In the rows, 128 means zero.
Where one turn sends some rows of the set: a few examples, then the rows asked:
z_421: [116 132 122 119 149 124 146 175 136 118 146 121 144 120 159 139 117 149
 130 121 100 163 133 139 145 134 150 119 123 121 148 131 138 127 112 137
 138 132 169 139 130 112]
z_315: [122 134 129 119 101 156 118 122 137 109 133 120 144 131 154 139 125 118
 143 165 123 132 136 145 111 141 155 140 145 141 155 143 156 120 163 180
 125 120 133 111 140 126]
z_800: [112 147 113 133 110 146 113 120 134 103 114 112 139 139 130 128 127 129
 137 158 130 140 131 155 108 149 134 153 120 154 156 162 144 131 155 187
 122 114 127 109 117 124]
z_611: [ 88 117 106 127 132 108 158 125 132 108  75 138 160 120 147 116 110 112
 141 117 136 126 147  92 108 131 120 160 127 107 128 118 150 112 111 140
 122 159 136 112 114 124]
z_442: [144  88  72 122 120 132 122 120 142 121 124 105 122 128 169 124 109 116
 119 153 128 139 116 114 107 161 101 139 136 158 129 166 151 107 114 107
 124 130 137 148 147 119]
z_186: [132 110 113 129  91 172 117 119 151 133 143 111 120  98 141 127 113 109
 161 130 124 141 147 106  97 163 133 128 118 136 130 132 141  87 123 155
 118 130 102 115 121 117]
z_915: [100 121 117 133 138 113 146 151 124 120 105 130 150 104 133 134 103 145
 151 119 122 160 147 106 129 132 145 110  98 120 126 113 127 112 103 123
 108 135 123 116  95 122]
z_785: [130  85  84 116 118 133 121 121 144 120 128 112 108 115 157 128 108 137
 113 130 119 152 131 128 116 172 114 104 133 166 142 157 147 104 110 104
 123 115 130 138 138 130]
z_439: [130 108 124 124 120 112 134 114 117 114 112 146 146 111 154 121 112 126
 147 143 128 128 156  99 127 137 152 132 140 114 117  90 139 121 123 105
 127 146 128 109 140 129]
z_871: [121 111 101 122 145 100 148 113 123 115  85 139 143 120 127  90 137 128
 144 153 131 147 152 114 109 140 134 146 106 140 121 128 125 127 119 114
 124 132 118 110  89 129]
z_612: [116  95  90 116 123 135 144 147 154 130 135 121 131 133 181 142  93 115
 135 125 125 157 136 112 120 161  93 117 124 144 144 152 172  88 100 135
 128 127 141 159 138 120]
z_166: [101  88  83 126 109 132 129 128 147 114 130 131 117 123 167 136 110 132
 123 117 128 151 143 128 128 177  90 115 130 162 146 139 170 102 112 121
 129 135 139 139 142 115]
z_852: [128 102  73 127 135 122 130 132 151 122 118 113 130 143 167 124  97 115
 124 133 134 154 130 116 112 164  83 144 111 145 143 178 151 102  97 129
 130 119 134 158 133 123]
z_154: [130 110 105 140 101 160 115 123 156 126 148 126 140 115 158 123 115  91
 166 133 135 141 148 100 100 161 121 158 111 119 134 138 147  88 133 155
 123 142 106 122 134 111]
z_475: [125 112  95 146  95 151 109 107 147 117 132 114 123 106 137 113 119 101
 144 122 132 132 142 107  92 167 115 160 114 139 131 141 140  99 136 149
 118 140  97 102 127 115]
z_657: [136 116 101 141 114 151 113 129 152 131 144 106 131 109 141 119 110 101
 153 126 125 153 142 104  91 157 128 147  93 129 136 158 125  88 127 150
 113 121  93 117 113 122]
z_23: [127 147 129 123 111 151 118 136 135 121 127  94 141 138 146 145 102 118
 140 155 122 135 130 136 105 131 150 142 131 133 154 158 144 116 145 193
 121 105 129 118 130 134]
z_834: [130 114 123 110 122 113 140 120 120  93 115 156 140 118 159 119 122 141
 127 136 117 128 141 121 141 151 153 145 156 119 131 106 149 128 128 110
 144 150 152 123 147 131]
z_423: [143 118 119 107 130 122 147 144 123 138  98  97 127 133 149 125  97 137
 141 158 121 125 141  98 123 121 137 160 145 116 109 129 133 127  97 144
 147 132 166 150 123 139]
z_306: [112 118 103 137 106 158 120 116 158 119 135 134 130 111 138 113 123 108
 159 115 133 154 157 117 100 177 115 142  97 134 145 143 142  89 125 160
 123 129  95 115 109 116]
z_568: [128 127 118 110 133 122 141 123 130  96 128 146 137 125 156 113 140 140
 123 136 113 133 138 149 140 159 142 140 155 134 145 114 153 140 122 128
 159 144 167 127 151 114]
z_605: [135 123 102 108 145 107 155 129 120 109  92 134 129 123 124  96 138 151
 126 156 114 152 132 136 123 149 137 146 114 156 123 140 129 135 113 122
 137 127 140 130  84 129]
z_698: [138 134 107 105 151 121 151 131 128 115 107 109 121 124 125  99 140 149
 118 146 105 145 127 153 119 150 135 135 130 160 136 145 131 144 104 140
 151 118 157 131 103 121]
z_773: [104 121 120 123 138 117 146 177 127 119 123 125 141 111 146 143 104 162
 138 119 108 166 138 120 148 132 151 120 112 119 132 125 129 119 109 126
 121 135 155 137 107 125]
z_313: [ 98 138 102 129 153  98 156 159 135 106 112 113 147 134 152 117 118 125
 105 103 109 140 127 132 119 132 114 170 127 124 152 150 150 131 117 154
 142 143 167 125 127 116]
z_286: [104 145 117 138 107 138 121 136 135 103 129 120 154 142 152 141 119 111
 135 147 127 134 131 141 110 137 131 162 127 141 159 149 162 121 166 189
 120 130 132 107 134 117]
z_578: [141 130 113 113 137 126 146 147 128 133 113  80 127 132 150 124 109 129
 122 147 110 120 124 118 115 122 129 160 153 128 123 136 140 137 102 156
 151 136 179 140 137 120]
z_264: [108 145 127 132 116 144 112 141 138 112 137 116 143 137 142 142 116 134
 142 144 123 155 145 152 121 145 148 132 112 139 166 154 141 121 154 185
 121 103 124 114 122 131]
z_175: [ 91 123 102 120 140  95 167 150 131 103  85 132 149 129 150 115 114 124
 115 108 118 134 135 110 118 131 113 179 129 121 138 138 158 119 120 146
 134 153 156 123 111 127]
z_892: [129 109 117 117 136 128 144 135 131 144  89 103 143 121 143 121 102 125
 166 161 134 135 156  86 112 118 143 140 125 107 108 123 121 117  95 135
 127 131 141 136 108 134]

z_315 goes to z_264
z_773 goes to z_175
Now find these:
z_154 goes to z_657
z_611 goes to z_892
z_698 goes to z_568
z_166 goes to z_612

Where one turn sends some rows of the set: a few examples, then the rows asked:
z_574: [119 123 129 123 154 129 120 151 156 123 133 172 129]
z_794: [121 133 111 109 144 110 114 100 127 134  97 145 144]
z_912: [131 144 133 115 137 135 102 135 132 117  87 122 124]
z_57: [ 95 125 127 154 108 109 129 128 108 126 125 109 129]
z_988: [117 161  99 137 125 126 108 126 117 138  95 125 135]
z_416: [102 143 130 153 141 104 114 131 135 102 125 100 127]
z_488: [133 125  98 113 133 100 152 133 128 142 122 154 108]
z_10: [114 148 141 150 152  88 125 151 123 127 156 146 131]
z_284: [114 102 135 142 145 115 106 146 113 129 151 118 142]
z_557: [118 171 119 122 123 126 110 122 150 112 140 134 109]
z_116: [119 157 109 150 129 132  93 136 126 118 152 128 111]
z_869: [131 157 122 119 145  88 129 115 125 130 103 111 123]
z_894: [128 138 145 125 121 133 117 121 104 128  95 122 137]
z_343: [112 135 147 147 139 124 122 152 129 122 140 100 146]
z_206: [100  97 110 123 132  95 139 115 138 128 118 129 125]
z_600: [103 148  99 128 125 105 118 110 149 109 121 133 100]
z_20: [127 124 120 123 122 124 142 122 110 147  91 125 135]
z_994: [113 165 113 132 121  95 116 151 138 135 147 154 104]
z_398: [114 157 117 124  94 133 121 118 128 132 139 142 110]
z_477: [103  97 132 127 145 126 116 126 146 103 111 130 134]
z_649: [114 127 124 122 136  94 104 134 109 140  98 112 148]
z_597: [112 136 149 152 132 108 125 153 107 134 151 153 135]
z_853: [122 131 116 110 142 120 110 102 125 130  96 147 146]
z_546: [115 108 121 138 151  91 116 140 120 136 155 114 134]
z_112: [115 152  98 148 115 119 107 131 116 135 154 130 107]
z_194: [114 148 131 132 123 124  98 158 133 123 138 170 107]
z_435: [134 166 112 125 138  88 124 145 129 120 131 129  98]
z_952: [117 107 115  98 145 104 132 129 161 131 132 137 124]
z_395: [131 144 138 134 108 140 114 152 101 122 121 142 113]
z_861: [117 118 125 133 161 117 124 158 151 127 136 169 129]
z_83: [109 133 128 143 127  98 141 144 122 144 145 101 138]
z_551: [113 109 118 132 141 112 139 154 134 145 139 172 126]
z_706: [113 156 135 138 113 131 102 158 128 125 140 161 115]
z_991: [133 145 123 122 163 116 125 127 142 121  93 115 133]
z_2: [113 115 112 120 132 109 141 144 141 147 137 175 123]
z_332: [127 141 107 110 120  99 130 124 122 146  94 122 112]
z_205: [116 130 127 123 143  98  98 136 114 135  97 110 149]
z_319: [115 141 145 141 158  88 124 155 135 125 151 137 139]
z_960: [117 165  97 137 132 121 106 126 124 134  96 123 135]
z_590: [102 132 117 134 104 141 110 115 132 109 113 142 111]
z_674: [123 114 102 114 153 120 109 115 148 122 146 156 117]
z_224: [129 115 137 132 123 106 148 141  93 143 128 137 131]
z_22: [138 139 143 130 171 101 127 148 130 107 129 123 131]
z_682: [113 152 115 129 121  99 112 151 134 134 145 168  99]
z_725: [114  95 132 103 129 135 123 133 146 131 125 145 132]
z_174: [138 126 130 119 150 147 120 148 137 108 112 155 121]
z_559: [110 123 150 145 127 106 131 154 109 141 148 147 143]
z_53: [120 102 107 117 133 133 113 115 131 132 143 162 120]

z_912 goes to z_991
z_682 goes to z_551
Now find these:
z_57 goes to z_590
z_22 goes to z_435
z_994 goes to z_2
z_53 goes to z_284
z_343 goes to z_557
z_960 goes to z_794

Where one turn sends some rows of the set: a few examples, then the rows asked:
z_108: [143 101 110 126 126 128 123 151  98 147 112 109]
z_889: [106 119 144 140  93 118 174  95 103 118 100  99]
z_87: [101 124 107 135 119 110 131 119 103 145  90 147]
z_37: [146 100  92 151  96  95 141 130 110 129  90 119]
z_692: [107 118  90 136 127 109 138 129 103 153  79 118]
z_544: [125 110 127 149 117  99 145 101 107 142  73 141]
z_824: [145  93 133 123 110 126 140  96 113 136 117  81]
z_928: [139  97 147 129 109 142 146  89 108 130 123 110]
z_434: [122 116 138 124  92 122 170 117 103 125 107  71]
z_738: [103 132 120 114  99 128 145  89 102 139  99  82]
z_798: [133 110 159 138  84 116 152 107 109 115 118  94]
z_498: [124 115 125 134 108 114 120 128 111 146 102 156]
z_815: [125 113 120 127 107 123 137  94 100 138 104  65]
z_172: [127 104  92 123 132 116 137 145 102 154  92 102]
z_305: [131 113 149 132  89 122 156 117 100 117 118  75]
z_534: [123 118  96 104  91 105 144 144 107 120 107 131]
z_417: [146 123  96 144  79 117 145 144 110 138  86 127]
z_316: [130 115  99 150 105 137 149 140  82 118 106 135]
z_216: [130 112 142 141 118 106 114 110  89 121 105 138]
z_73: [111 112 113 115 130 117 171 119 100 146  74 127]
z_642: [147 105 125 138 113 126 113 143 107 145 112 134]
z_821: [126 117 146 141  94 146 150  84 109 141 107 122]
z_299: [112 120 135 135  92 119 178 106 105 127  95  80]
z_239: [153 121 124 122 102 124 128 148 100 152  90  89]
z_453: [108 133 133 120  88 133 154  84 115 146  95 108]
z_899: [123 126 110 127 126 140 152 140  81 146  82  96]
z_923: [145 112 142 104 106 109 112 135 101 132 113 117]
z_110: [122 118  91 146 104 110 124 132  80 108 108 118]
z_623: [118 113 155 137  87 112 163  98 108 115 110 108]
z_199: [135  94  98 116 109 112 160 136 106 120 108 138]

z_815 goes to z_824
z_108 goes to z_642
z_798 goes to z_623
Now find these:
z_544 goes to z_73
z_316 goes to z_417

